Two rows play each game, the first against the second. How much does the first row win by? 10 is about a draw, 20 a big win and 0 a big loss. Wins can go round in a circle: one row can beat a second, the second a third and the third the first. Each row has two weighted sums of its numbers, A and B, taken from their middle values. A row wins by its A times the other's B, less its B times the other's A.
[ 17  14   6  15  34  59   4  29  33  31 -14  23 -12  19   4  15]
[20 23 17  6 30 30 13  9 24  6 21 44 39 46 30 31] -> 12
[-34 -22 -20 -29 -21  -1  49   9  22  20  21 -19  31   6  31  -9]
[ 17   4  30  33 -29  15  11 -46 -37 -29 -21   8  11 -24 -31  23] -> 8
[-35 -22  -9  -1   0  41  40  14   6   0 -11  14   3  -3  13  10]
[-26 -70 -46  24 -21 -39  35 -41 -30 -30  36 -22  79   1  46   8] -> 8
[ 60  71  55  14  75  47   3  59  42  44  -7  38 -17  81  13  30]
[ 29  32  26 -13 -31  20 -19  28  46  58  30  61  12  28  15  28] -> 10
[-32 -58 -28 -23 -71 -30 -27 -44 -51 -17  -1   0   4 -17 -43 -31]
[  2  -1  -1  18  11  29  54  -1  22   8  26  -3  13 -21  18 -10] -> 15
[ 12  63  77  46  47  41  -1  41  37  20 -31   6 -36 -14  -9  24]
[-16 -30 -28  38 -55 -31  33 -80 -46 -46  54 -36  26 -82  -9 -15] -> 1
[-31  -6 -12  83  61 -10  47 -15   6  19  23 -70  19 -53 -11 -36]
[  4 -22 -33  -8 -16 -14  12 -21 -18 -36   4  -8  -9 -31  -9  -8] -> 7
[ 15   9 -28 -23  -2 -29 -45   8   0  10  -1   9  26  36  40  19]
[ -4  37  32   0  39  39  14  32  34  14  -9   5 -29 -13   4  -9] -> 6
[  0  10 -26 -64 -30 -21 -44  23  26  18  -6  21 -28  23   6  15]
[-29 -27 -14  19  24  10  10   1   3   1   1   7   9 -10 -29 -16] -> 12
[  9  26  15  43  26   8  22 -22 -45 -39 -25 -38 -11  -7   6  12]
[ 10 -13 -31 -17 -13   1  34  15  52  53  38  13  32  23  23  16] -> 11
[ -6  -8 -25  -2   6 -29   1   6  19  18   2 -43  37  19  32   2]
[-15  -4 -17  15   6 -22  30 -15   5  -8  12 -47   7  -8  19  13] -> 10
[ 23 -32 -39  45  34   8  54 -19   8  14  43 -10  64  12  12   0]
[ 25  10 -14  15 -12 -28 -20 -31 -19  -9  25 -32  17 -13  17   5] -> 10
[  8 -13  -3  29 -13 -19  34 -23 -25 -10  37 -14   6   0   4  -6]
[-28 -41 -27 -31 -23   4   6   6  22  26  25  16   6   1 -23 -26] -> 14
[-1 34 51  8 57 60 27 75 86 82 15 52 -7 46 -3 10]
[-27 -42   0 -22 -15  11 -17 -25 -42 -21 -10  23  18   8   4 -18] -> 7
[ 37   6 -15  33   0 -13  24 -16 -16 -25  -5 -35   8 -11   8  23]
[  0  -1  21   3  28 -22  -2  27  17  20  15 -13   2  11  18  11] -> 9
[-47 -36 -64 -30 -34  -2  -4 -10 -13  -9  18   8  14   2  14 -22]
[-38   7   0  15  41 -38 -18 -21 -24   4  21 -33  25  15   7 -40] -> 11
[ 31  44   3 -12  -7  -9 -29  12   2   7   0  11  -9  26  24  33]
[-32   6  16 -24  25  33  -6  39  28  23  -3  37   6  39  16  -3] -> 10
[ 32  31  34 -13   2  -5  13  35  51  43  14   0 -16  14  16  37]
[ 52  61  39  37  33  -5 -35  12   2  29  29  47  35  90  47  68] -> 11
[  5  14  -5   7 -23 -53 -25 -24   2  41  45  -2  48  24  54  43]
[-24  15  32 -57 -39  20 -36  31  15  22 -41  44 -41  13 -51 -29] -> 14
[ 14 -41 -42  14 -50 -26  29 -40 -29 -37  -9 -41   4 -52 -13  -2]
[27 40 45 41 23 37 19  6 32 46 19 35 22 19 -5 39] -> 4
[  6  36  44   5  54  52  23  64  59  45 -12  21 -44  -3 -34  -8]
[ 13   7 -12   0 -19  20   0 -26 -16 -17  40  56  46  23  60  27] -> 10
[ 22  -2  -1  11 -16 -13  41  -6  26  44  61 -10  18 -12  -9   5]
[  1  10   7  20  26 -27 -20  12   8  -2 -24 -48 -42 -41 -36 -28] -> 11
[-14 -18 -18 -22 -11 -26  -1  20  41  39  40   8  17 -30  17  -4]
[-57 -39 -48  -8 -42 -79  12 -31   5   6  56 -64   8 -84  -1 -59] -> 4
[-18  12  22  -8  41  64  -3  44  26  21 -44  27 -50  -7 -42 -42]
[ -7 -12 -33   6 -10  -4   7 -13 -23 -12   0 -20  28   8  36   7] -> 11
[-61 -36 -26 -47   9  16  13  32  11   8  19  37  -1  19  28 -40]
[ -1 -19 -14  61 -22   9  16 -80 -70 -62  30  19  48 -18  -4  -6] -> 7
[ -5 -29 -44   0 -38 -44 -20 -32 -11  12  44   7  48  10  28   3]
[  2  11  33  19  -6  11 -12  -8 -22 -42 -40  -8 -30 -23 -47  -1] -> 7
[-52 -34 -39 -29 -23 -15 -20  17   8   3  -4  -4 -11 -17 -20 -57]
[ 27   5  15  56  18  26  62 -15  -5 -11  21   1  50  22  51  50] -> 6
[ 11  36  44  28  67  25  17  25  21   9 -18  -6 -29  -7 -21  -1]
[-17 -11 -12 -50  15  -8 -16  34   4 -10 -15   3  -8  41  17  -5] -> 8
[-12 -19 -42 -43 -14 -50 -25   1  -1   0   5 -23  11   8  38  -4]
[ 21   6  39 -46  -7  16  -9  28  45  32 -12  34 -23  23  -5  34] -> 11
[  9 -24  -2  39 -24 -19  22 -22 -22 -29  10 -12  20 -37  11  19]
[ 74  21  18 -17  -4 -10 -27  24  25  17  -9  28 -14  49  15  47] -> 11
[26 37 18 40 45 -2 24 -3 26 28 44  5 52 24 65 45]
[ 19  -8 -18  22 -35  -5   4 -32 -39 -36  -9 -14  26   4  24  40] -> 15
[ -3  53  59   1  11  10 -38  19  -9 -15 -45  -3 -33   8  11   6]
[-17  15 -18 -26 -20  -7 -20  16   2   9 -23 -20 -26 -23  -7 -13] -> 7
[ 48  25 -26  -1  27  12   6  22  35   7 -13  -3 -22 -25  16  10]
[ 19  34  35   2  15  10  -9  20  15  10 -14   6 -37  -4 -31  -3] -> 11
[  2 -13 -30 -36 -37 -48 -48 -22 -13   7  30  15  39  40  52  14]
[ -9  10  15   3 -13  11   8  -9  18   3 -41 -29 -24 -27 -24   2] -> 4
[ 10  18  17  -7  18   3 -43  -1 -20 -38 -22  30 -12   6  26  10]
[-18  -9 -27  10 -26 -12 -17 -26 -14  -4  54   7  30 -15  -3 -38] -> 11
[ 18  18  24 -17   6  18   9   8  29  22 -16   6 -29 -14 -45  -7]
[  3  -7   2  24  17  15   7   4 -11 -11 -14  -3 -13 -25  -9   1] -> 9
[  4 -20 -28  12 -33 -11  31  -6   5  30  52  11  26  -8  -1  -2]
[ -6   4  -1 -18 -30 -26  11 -25   9  22  27  -4  58   6  31  -7] -> 8
[ -5  -1  21  10   2  43  29  31  20   5   8  20 -39 -35 -51 -33]
[-29 -27 -23  31   5  42  50  -6  14  24  48  33  69   0  17   4] -> 15
[  8  -7   3   7 -12  19   4 -40 -27 -35 -11  -1  -1 -21 -12   4]
[-37  -9 -14 -22 -19   1  -3  -4  -9  -9 -24   2  -6   3  18  15] -> 12
[  9 -25 -34   2 -40 -35 -17 -59 -82 -82 -26 -39  -8 -12  14  19]
[-33   9  33  20  59  38  35  62  47  33   5  15  -8   3   5 -28] -> 11
[ 10  -3  17   1 -14  26 -26 -12 -26 -31 -43  47  20  41   9  60]
[-44 -58 -66  18  11 -42 -11 -53 -53 -57 -10 -58  36 -26  12 -36] -> 14
[-18  -6  -8 -24 -16   0 -13   7  16  22  26  21  20  14  31  -4]
[  1   0  11  10  50  47  47  41  23  20  -1  -1 -36   9 -22 -20] -> 12
[-28   4  33   8  43  82  42  63  32  42 -14  52 -36  28 -67 -45]
[-52 -77 -52 -16 -28 -55  12 -44 -51 -23  23 -44  32 -28   7 -58] -> 9
[-10 -37 -53  12 -13  29  39 -21 -21  -8  12  -3  23   5  13   3]
[ -8 -18  -7   2 -31 -28  34  -2  14  18  35 -26   9 -16  -3 -10] -> 6
[ 12 -16   7  59  -2  32  46 -50 -38 -43  29  15  32 -26  -7   7]
[-22  13   9 -29   5  10 -26   9  31  36 -16  10  -1   8   1  -1] -> 12
[-28 -21 -29  -8 -23 -11 -28 -37 -61 -61 -38 -32 -31 -33   2 -21]
[-23  -3 -17  33  53  17  24  14   4 -41 -20 -30 -10 -22  17  -1] -> 10
[ -2 -15   3 -50 -19   2  -9  32  47  36  -1  19 -18   6   2   1]
[ 36   1  -3  41 -36   8  46 -26   1  16  29   5  29 -17  24  46] -> 11
[-34   5  -7 -50 -17 -21 -65   3 -33 -25 -70 -19 -51  13 -25 -30]
[ -3 -11   5  38   1  20  71   9  11   5  18 -26  13 -30 -11   0] -> 10
[ 11 -12  30   0  16  40 -10   0   3  19  -6  46 -29 -11 -64 -18]
[-27  -6   1 -34 -43 -49 -55 -25 -17   2   1   2 -17 -23 -28 -15] -> 5
[-10   1  23 -31 -23 -11  -7  -1  -3  15   8  15  12  24  25   5]
[ -8 -29 -39  11 -24 -43   7  -5  26  36  48  -3  12 -19 -32 -24] -> 10
[-17 -34 -54  37 -48 -39  77 -15   1  20  87 -26  53 -32  41   2]
[ 25  33  21 -24 -26  -1 -48 -16 -42 -13 -26  14 -11  29  16  10] -> 9
[-61 -16 -10 -60 -44 -36 -88 -21 -37  -6  -9  15   2   9 -11 -47]
[ -1   3 -12  18  18  41  16 -23 -23 -50 -34 -24  -3 -16  30  15] -> 15
[ 25  28   4  27   4 -27 -14 -37 -25 -26  -1 -34  26 -12  34  16]
[-38  -9  -5 -22   4 -25 -10  13  -8 -26 -54 -67 -34 -33  -8 -20] -> 11
[ -3  15  -2 -16  17  15 -14  15  20  17  22  25  10  28  44  -3]
[ -4  -9  -9  16  -5  12   5 -27 -17 -29   5  -4  19 -36  14   7] -> 13
[-36 -15  16 -11  14   9  15  18   8  12 -30 -29 -22  -5 -23 -24]
[-34 -46 -23 -33 -34  15  -4  29  45  54  36  53 -25 -18 -77 -53] -> 8
[ 42 -14   7  37 -50 -15   4 -74 -66 -53  11  -2  30 -55   8  22]
[67 73 70 17 32 33 17 43 24 20 -7 36 -1 64 24 54] -> 17
[ 25   1   0  29  30   1  58  11  18  10  26 -12  46  24  63  34]
[ 19  18  30  40  11  45  39  10  32  28  55  35  15 -10  -5  23] -> 5
[-12 -25 -44 -37  -3 -21  -3  -2   6 -21 -19 -27   4   5   3 -13]
[-32 -44 -41 -85 -38 -26 -57  20 -12 -21 -39  32 -14  53   9  -6] -> 11
[ 11   0  11   9  -1  22  12  -1   9  33  18  38  22  21 -19  -2]
[ 11  66  29  89  60 -23   3   3  -4   2  19 -39  -9 -25 -29  -7] -> 10
[ 10  -8 -23   0  15 -56   4  -9   5 -22   7 -65  -6 -29  18 -13]
[-42 -31 -19 -70 -35  14  -5   6   5 -10 -18   6 -30  -2  -4 -35] -> 13
[ 58  25  14  86 -32 -39  65 -50 -52 -26  50 -62  -4 -76   2  28]
[ 24  15  20  47 -39  -8  11 -65 -69 -48 -24 -46  -7 -47 -30   7] -> 16
[ 52  51  17  23   9 -18 -38 -24 -39 -22 -21 -20 -19   5   2  18]
[ 14 -44 -46  38 -18 -31  65 -37 -19 -34  51 -40  50 -39  50  20] -> 8
[  9  32  49   9  46  41 -30  14   5 -24 -48  18 -46  16 -38 -14]
[  41   70   73   32   71   60   -8   47    5  -15  -93  -17 -111  -27
  -60   15] -> 6
[ 44  36   1  16  -2  24  -9 -20 -24 -11  32  29  14  39  34  23]
[ 13 -16 -29  12 -32 -77 -29 -57 -53 -31  32 -40  42   4  24 -12] -> 7
[   7  -28  -40   49  -72  -57   91  -80  -27  -39   86  -84   41 -111
   14    0]
[ 38  16   1  21   9  14  -2   3  -4  -7   5  15 -18   3  10  37] -> 14
[ 14  -7 -13  34 -23 -45  10 -19 -46 -32   6 -52 -21 -63 -11 -14]
[ 33  16  81 -24  10  54   6  82  52  56 -19  81 -42  66 -45  14] -> 10
[ 17   5   4 -42 -15   8 -26  11  -1  -3 -23  16 -47   0 -30  -8]
[-70 -46 -53 -47  20  41   6  34  38  27  11  37 -13  -6 -42 -71] -> 11
[-27   8  30  35  66  42  45  27  -5 -23 -24   2  -6  14  -8 -19]
[-27 -16 -14   3  -3  25  -5  -9 -15  -4 -12   7 -26 -20 -40 -24] -> 11
[  1 -13 -38  19 -65 -59   2 -55 -24 -15  68 -26  53 -14  45   7]
[ 37  14  -3 -76 -27  -7 -39  58  44  29 -19  33 -68  36 -15  41] -> 10
[  33  -20  -56  -15  -81 -103  -62  -89 -102  -58   -3  -63   40   -1
   27   19]
[-60 -36 -21  23   2 -28  25 -34 -36 -22  13 -59  42 -46  19 -43] -> 12
[  5  18   8 -22  35  29 -20  43  38  37   5  60 -19  38 -21 -19]
[-40 -34 -29  23  47   7  22  -9 -14  -6  26 -13  37  -8  18 -41] -> 14
[  7 -27 -52  42 -15 -86  37 -20  43  48 101 -52  53 -25  34   9]
[-14 -32  11  45 -13  -8  33 -35 -14   5  39  -1  44 -34  -5 -21] -> 12
[-89 -32 -23 -28 -26 -10 -59 -27 -42 -36 -42 -17 -10 -43 -34 -69]
[ 39  42  36  25  34  37  15  -1 -11 -18 -24  12  13  25  19  35] -> 10
[ 38  15  39  -1   0  20 -26 -18 -16 -33 -41  32 -16  -1 -19  37]
[36 32 15 32 29 39 29  4  6 26 16 32 42 40 38 34] -> 6
[-52 -31  -4 -36   6  54   3  37  15   2 -41  45 -38  -4 -25 -21]
[ 54  45  31  47  21  -1  25  -1  -3 -17 -19 -42 -20 -41  -1  25] -> 14
[ -2  -9  14  69 -16   4  30 -66 -75 -55  46  11  34 -22   1   1]
[ 30  19   3  -8 -27  26 -17 -25 -30 -44 -38  14 -31 -12  -6  23] -> 12
[  -5  -21  -28   18   33  -62   24  -11   -9  -12    1 -104   -6  -57
   -4  -35]
[-10  17  52 -36  -6  42  -1  41  50  39 -18  56 -42  24 -60  -8] -> 7
[-28 -26  -9 -32 -41   4   2 -13  -5  -3  -5   0  11   9  14   6]
[-11  -8   4 -55 -13  16 -55  30  11   5 -46  35 -61   2 -57 -21] -> 10
[-10 -37 -38   2 -71 -56  25 -57 -12  -6  69 -32  36 -72   3 -14]
[ -4 -35 -32 -15 -48 -32  17 -27 -15 -27  11 -32  -9 -49 -22 -22] -> 6
[-34 -57 -44 -56 -51 -17 -42 -22 -27 -42 -23  19   9   7   9  -6]
[ 25  11 -15  10 -26 -45 -23 -25 -42 -30 -16 -46 -25 -26 -17  -4] -> 5
[-46  -7 -21 -65 -33   4 -12  20  14  26   3  39  16  48  31 -17]
[ 25 -19 -13 -32 -57 -27 -21 -38 -29  -1   8  29  50  50  56  46] -> 5
[ 42   3 -15  -2 -45 -25 -13 -26 -34 -13  25   8  27  25  68  64]
[ 18 -10 -12   5 -19 -50 -41 -48 -33 -17   5 -14  27  -2  -3  21] -> 11
[  0   8   0 -35 -35  -1 -27  -1  -8  17 -16  10 -33  -1 -50 -21]
[ 21  43  61   7  25  36  18  30  39  41 -10  22   3  30   4  14] -> 9
[ 23   7   2  29 -10  -7  42  -8  -9  -8  11 -20  17  -1  15  13]
[-56 -57 -83 -39 -51 -30 -29 -35 -31 -18   8   2  35  16  27 -18] -> 16
[ 14   7 -26 -21 -28 -48 -40 -39 -11   0 -14 -23  28  -2  31  11]
[-10  -8   1  22   8  12  -4 -12 -26 -26  -1   2 -19 -30 -17 -28] -> 8
[-22 -34 -26  18  -3 -75   0 -26 -10  10  32 -81  18 -50 -13 -52]
[-27 -15   7  23  -2   8   6  -6  -6 -11  -5   5  -2 -33 -16 -19] -> 10
[  5   2  22 -32   8  35 -53  31 -12   0 -55  47 -32  64 -42   6]
[-25 -24 -17   5  -8 -23  -9  11 -18 -14 -26 -24 -27 -12 -24  -5] -> 9
[ 14  19   9 -28 -19  15 -57   9   1  27 -21  67   5  61  12  41]
[ 13 -14 -10  -1 -17 -31   0 -12 -13  -8 -25 -32  -8 -12 -31  -1] -> 14
[-10 -46 -65 -31 -10  -8  17  37  39  15  17  14   6  14  31  19]
[ 54  20  32  28  -6  -7 -17 -38 -35 -50  -8  -9 -14 -24  -1  16] -> 10
[ 22  23  19 -28  28  32   9  57  42  28 -28  19 -20  58  15  26]
[ 18   0  14 -31 -48   4 -14 -13 -17   2 -19  39 -10  41 -32  23] -> 13
[ 16  -1  -6  49  24  25  43 -22 -27 -29   7 -18  16 -40  16  -5]
[-20  17   4  55  62  17  19  11  12  -1   7  -5  11 -20  -3 -24] -> 12
[ 18  -6  12 -39 -30   1 -48  -5  -8   8  -2  63  18  53   5  31]
[-48 -46 -28 -32  -8  42  28  24  14   3  -9  25 -17  -4  -4 -12] -> 14
[-24 -22  14  72   3 -33   7 -80 -39 -25  32 -43  52 -57  -9 -24]
[-10   4 -43 -76 -54 -34 -50  -3  38  33  21   8  -1  20  16   1] -> 7
[20  3 -4  8 39 44 44 34 54 29 15 25 18 11 47 31]
[ 10  -8 -56  17 -10 -82  23 -38 -10 -17  39 -96  26 -43  21  -1] -> 9
[ 25  10  -6  21 -19 -39 -29 -68 -63 -56   1 -36   9 -19  10  10]
[ -8  13  10   2  -5 -33 -33 -36 -37 -40 -31 -56 -12 -42  14   2] -> 9
[ 25  30  34  64  65  36  24  -8  -5 -23   3  26  41  16  34  22]
[-17 -33 -41  -8  -7 -31  -1  -3 -10   2   9 -38  -6 -25   1 -38] -> 8
[-26  16  17  -7 -10  54  19 -14   7   0  -5  16   9 -15   0 -19]
[ 13  30 100 -20  17  63  -7  42  22  17 -65  51 -58  64 -73   1] -> 12
[-18  32  65 -21   1  48 -18  26   3 -33 -89  13 -56   6 -56  -9]
[-56 -28 -12  -1  38  25   3  21  15  21  -4 -10 -32 -37 -58 -74] -> 15
[  2   1 -18  16 -14  -6  20   2  22  44  47  12  46   5  32  12]
[ 23 -25  -6  81 -39  22  53 -91 -74 -53  65  19  62 -45  15  14] -> 7
[  4  23  -9  -4  24   3 -17  16  21  31  10  15  -4 -11  -3  -9]
[ 63  28  12 -22 -21  15   5  42  40  26  11  34 -23  34  22  56] -> 12
[  7   3 -26   4 -13 -19  -3 -40 -42  -5  56  23 103  87 117  58]
[ 31 -18 -49  10 -29 -87 -20 -70 -60 -39  13 -64  26 -15  33  10] -> 10
[-62  -4  12  -7  21  18  37  35  10  -9 -18 -11 -21  -2 -10 -38]
[ 19  -3 -19  71 -27 -47  21 -44 -26  13  70 -44  45 -50  11  -8] -> 13
[  9   9  -8  -2  37  34  45  45  40  29  -8  -3 -23  17  14   3]
[ 23  -7 -27 -11 -14 -26 -13 -43 -32 -14  -1 -13  39  32  66  26] -> 12
[-30 -14  -2   6  13  15 -11   9  12 -15   0  16 -32 -36 -56 -48]
[ -17  -16   44  -15   18   56   -1   42    6    3  -45   46  -61    8
 -100  -37] -> 9
[ -6  -2 -28  40  -4 -35  18 -31 -10   0  33 -49  49 -31  32  13]
[-22  20  47   7  44  85  31  22  44  28   9  57  20   7  24  -7] -> 6
[ -2  28  33 -19  30  31  -5  55  50  41  -7  37 -33  40 -26  -3]
[-35 -24 -31  -4  -5 -28 -31 -48 -72 -73 -36 -39  -1 -12 -15 -23] -> 10
[ 24   2   1  70  -5   2  70 -28  -3   4  74 -16  29 -51  30   3]
[-18  20  37  20  52  48  16  40   8   2 -49  12 -39   8 -39 -15] -> 15
[ 26  -7  12   2 -13   1  14   3   0 -11  -8  -6   5  32 -13  33]
[ -7   5  -8  16 -19  -9   8 -14   7  24  40  -4  14 -27   9 -27] -> 12
[-34 -62 -63  -8  -2 -45 -33 -43 -34 -38  -1 -23  24 -18  -4 -39]
[ 22  -2 -12  14  22 -26 -24 -24 -41 -38 -25 -24  25  22  40   8] -> 4
[ 14 -35 -48   8 -75 -87  65 -45  -2 -17  67 -88   9 -79  36   5]
[-31 -22  16 -53 -21   7 -47  30  18  23 -36  32 -57  -5 -76 -33] -> 12
